One turn moves each row of this set onto another row. After a few examples, where does it send each row asked below?
Z_56: [-16  16 -33  34  24   1 -20  14 -19 -26   9   1  -8  12  -5  15   5   8
  -2  -4  -2 -14  -4  10]
Z_817: [-31  -5 -45  20  11  35  25   9   0 -32   5   5  -1  13   3  16  13  15
 -10  -7   5 -17   1  10]
Z_155: [-22   0   2  33  25  -4   3  14  -2  -9   1   1  11  -2  21  11 -15 -15
  19  -2  -4  -9  -1  31]
Z_123: [ -6 -14 -17  -9  16   7   6  10 -22 -15  -9  23  21  22   9  19  -3 -14
  -5 -17  -4 -15  11  -4]
Z_354: [-11  17 -31  40  16   0 -18  10 -13 -18   6   2   6  17 -22  19  -1   3
   5  -5  -3 -11  -7   9]
Z_148: [  0 -17 -17   4   6   4  26   2 -14 -16 -21   8   7   7  27  21   7   2
  -1  -7 -12 -38   0   6]
Z_986: [-20  15 -20  30  14  11  -1  -4  24 -35 -11 -16  12  11   2  15 -11  -1
   8   8  -8  -7  20   3]
Z_400: [-21  -4 -20  12   8  40  33   1  -9 -32  -2  -7   6  13  12  34  -3  11
 -17 -12   8 -25   1   4]
Z_168: [-19  -4  -5  38  14  -8  -3  17   8 -13   0  13  11   3  19  17 -14  -3
  18   7  -8 -11  -3  29]
Z_858: [-29   0  -9  23  14   4 -11  11  -2  -5  12  17  17   3  22  16  -4 -14
  21  -2   4 -13  -4  32]
Z_311: [-14   7 -24  22  26  10   0  -5  20 -35  -8 -19  12   6   4  17 -11 -11
   9  10 -17  -7  12 -10]
Z_619: [-21  -4 -19  -4  17  21  22   4 -18   1   3  17   2  20  -4  31   5  -3
  13 -26  -3 -20   1  -1]
Z_601: [-11   2 -22  11  27  38  33   6  -8 -15   9  -4   4  32   4  31  10  -2
   3  -9   0 -17  12  25]
Z_937: [ -6  11 -37  33  19  26 -23  13 -10 -21   2  -9   6  12 -12  17   8   9
   0  -2   4 -16 -10  14]
Z_74: [ -8   8 -19  13  18  11  -3 -15  25 -20 -11 -12  16  -2   9   5 -14  -4
   5  11  -4 -19  18   0]
Z_870: [  0 -19 -23   5   5  18  23  -4  -9 -32 -28  11  17  -3  11  12 -13  -4
   7   4 -17 -28  -4   5]
Z_791: [-22   5  -6   5  25  12  19  -6 -17  -2 -10  25  12  12   0  14   9   1
   8 -30   1  -9   2  22]
Z_662: [ -7   4 -31   3  -3  16  28  14 -17 -14  -8  -3   4  -4  23  21 -13  14
 -12  10  -8 -23   2   8]

Z_123 moves to Z_662
Z_155 moves to Z_311
Z_791 moves to Z_870
And these:
Z_168 moves to Z_986
Z_937 moves to Z_858
Z_619 moves to Z_148

One turn moves each row of this set onto another row. After a few examples, where does it send each row asked below?
Z_140: [-11 -26   7  17  17  10   9  -7 -10 -22  16  -7 -15  17   6  -5   3  18
   6 -16  20   1  15]
Z_118: [-23 -19  -1   6   6  16  11  24 -15   1  19  21  10  14  -6 -10   7  -1
  12 -11  13   2   5]
Z_476: [-20 -12  10  12  19  15  14 -14  -6 -17  11   2 -18  17   1  -2   6  19
   7 -14  21   2  21]
Z_516: [ -8  22   5  10  -7 -10   9   9 -12   3  29  22  25  -2  -6  -6  -6  22
   3 -36  17  14  11]
Z_138: [  1 -14 -16  16  27 -13  -9  18  -4  -8  27   6  10   0  18   0 -22  11
   9  -6  28  -7  31]
Z_181: [-30   0 -15  12  22 -16  24  15  11  -2   4  -1  10  -9   5   9   2  30
  14 -24  12   5  22]
Z_938: [  9   0  25  18   5 -12   9  -9 -27  -3  32  -5  14   5  13  -3   5   0
  -9 -14   1  -8   2]
Z_111: [-10  -2  13   2  13 -13   1  10  -2 -16  18  -5  42  -4   4  16   6   3
  11 -21  26  12   3]
Z_278: [-16  15  -2  13 -11  -5  10   5  -4  -9  20  28  24  -7  -2   8   6  30
  11 -38   6   3  15]
Z_450: [ 10  19   4  13  14   5  -7  16  -1   4  37   3  -1  -5  28   5  -4  23
  14 -13  -2 -17  16]
Z_953: [-24  10  -7   8  28 -20  25  16   3  12  12  -4  10  -4   0  -5 -10  21
   5 -22  23  16  20]
Z_729: [ -8  20  30  11   8  -2  18 -22 -19   2  21  11   9   3   7   7  13   3
  -7 -11  -1  -8  13]
Z_340: [-18  -6  -4  10  29 -18   9  13   7   3  14   8  20 -11  32  15   9   2
   9 -12  23 -17  32]
Z_847: [-11 -14  13  12  21  10  12  -9 -12 -11  18  -4 -16  20   1 -12  -3  13
   2 -14  27   9  17]
Z_597: [  5  25   6  12  15   8  -5  13   0   6  33   7  -2  -6  26   8  -2  24
  15 -13  -2 -17  19]
Z_696: [ -1  -5 -13  19  -8  -4 -10 -12 -16  -8   9   0  14  10   5  -6 -12  16
  10   3   0 -20  21]
Z_13: [-25 -17   0   6   6  17  12  23 -14   2  17  24  10  13  -7  -8   9   0
  13 -11  13   2   7]
Z_280: [ -4  -1  15  14  14  -2  19 -13 -24   6   7  13  -1   4  15   0  13  26
  -7 -20 -18  -1  12]
Z_525: [-11  11  -8  13  -4   2  -4 -20 -13   0   4   9  11  11   0  -4 -10  16
   9   6   2 -17  28]
Z_541: [  0   8  -6  14  -3  -4  -7 -14 -20   4  13   1  13  14   0 -15 -20  10
   4   6   8 -10  22]
Z_684: [-15  -5 -17  13  27  -2  -3   7   6 -13  14  20   7  -5  17  15  -8  19
  17  -5  20 -15  41]
Z_131: [-24 -20  -2   7   5  16  11  24 -13  -1  17  22  10  13  -6  -7   9   0
  14 -11  12   0   6]
Z_751: [-18   4  13   0  14  -8   4   4   3 -17  12   2  40  -6   3  23  12   7
  15 -21  22   9   8]
Z_491: [  4 -12  12  17  12  -7  15  -7 -27   1  11   6   1   5  19  -2  10  25
  -8 -22 -18  -1   6]
Z_814: [ -3  -4  18  20   1  -5  11 -15 -17 -16  20   3  13  -2  16  15  21  10
   0 -15 -11 -20   8]
Z_343: [ -9  -9  -2  10  30 -24   7  19   1   7  21   1  21  -9  32   5   1  -3
   4 -13  28 -12  26]
Z_245: [  9  25   8  11  16   6  -6  15  -2   9  37   5  -2  -4  25   2  -6  21
  12 -12   1 -14  17]
Z_495: [-15 -12 -16  16  21 -25  18  25   3  -1  15 -14  13  -6   8  -2  -8  25
   9 -26  16   9  12]
Z_796: [  4  -1  17  13  16  -7  18  -9 -29  10  13   8   0   7  14  -8   5  20
 -12 -20 -13   4   8]
Z_249: [-12  11  -6   7  33  -5   0   6  -2   5  22  19   6   1  10   0 -22   9
   7  -2  33  -1  41]
Z_152: [ -2   0  -4  18 -13 -14   3  16 -11 -11  30  14  28  -5   2  -1  -2  26
   7 -40  10   6   5]
Z_645: [-17   5   3   5  33 -19  12  12   4  14  17   9  19  -8  27   7   2  -3
   4 -10  30 -10  32]
Z_370: [-16  10  18  -2  17 -10   5   5  -1  -9  16   0  40  -3   0  16   5   2
  10 -19  28  15   6]

Z_181 moves to Z_495
Z_138 moves to Z_249
And these:
Z_541 moves to Z_525
Z_370 moves to Z_751
Z_278 moves to Z_152
Z_450 moves to Z_245
Z_645 moves to Z_340
Z_131 moves to Z_118
Z_491 moves to Z_796
Z_140 moves to Z_847
Z_814 moves to Z_938

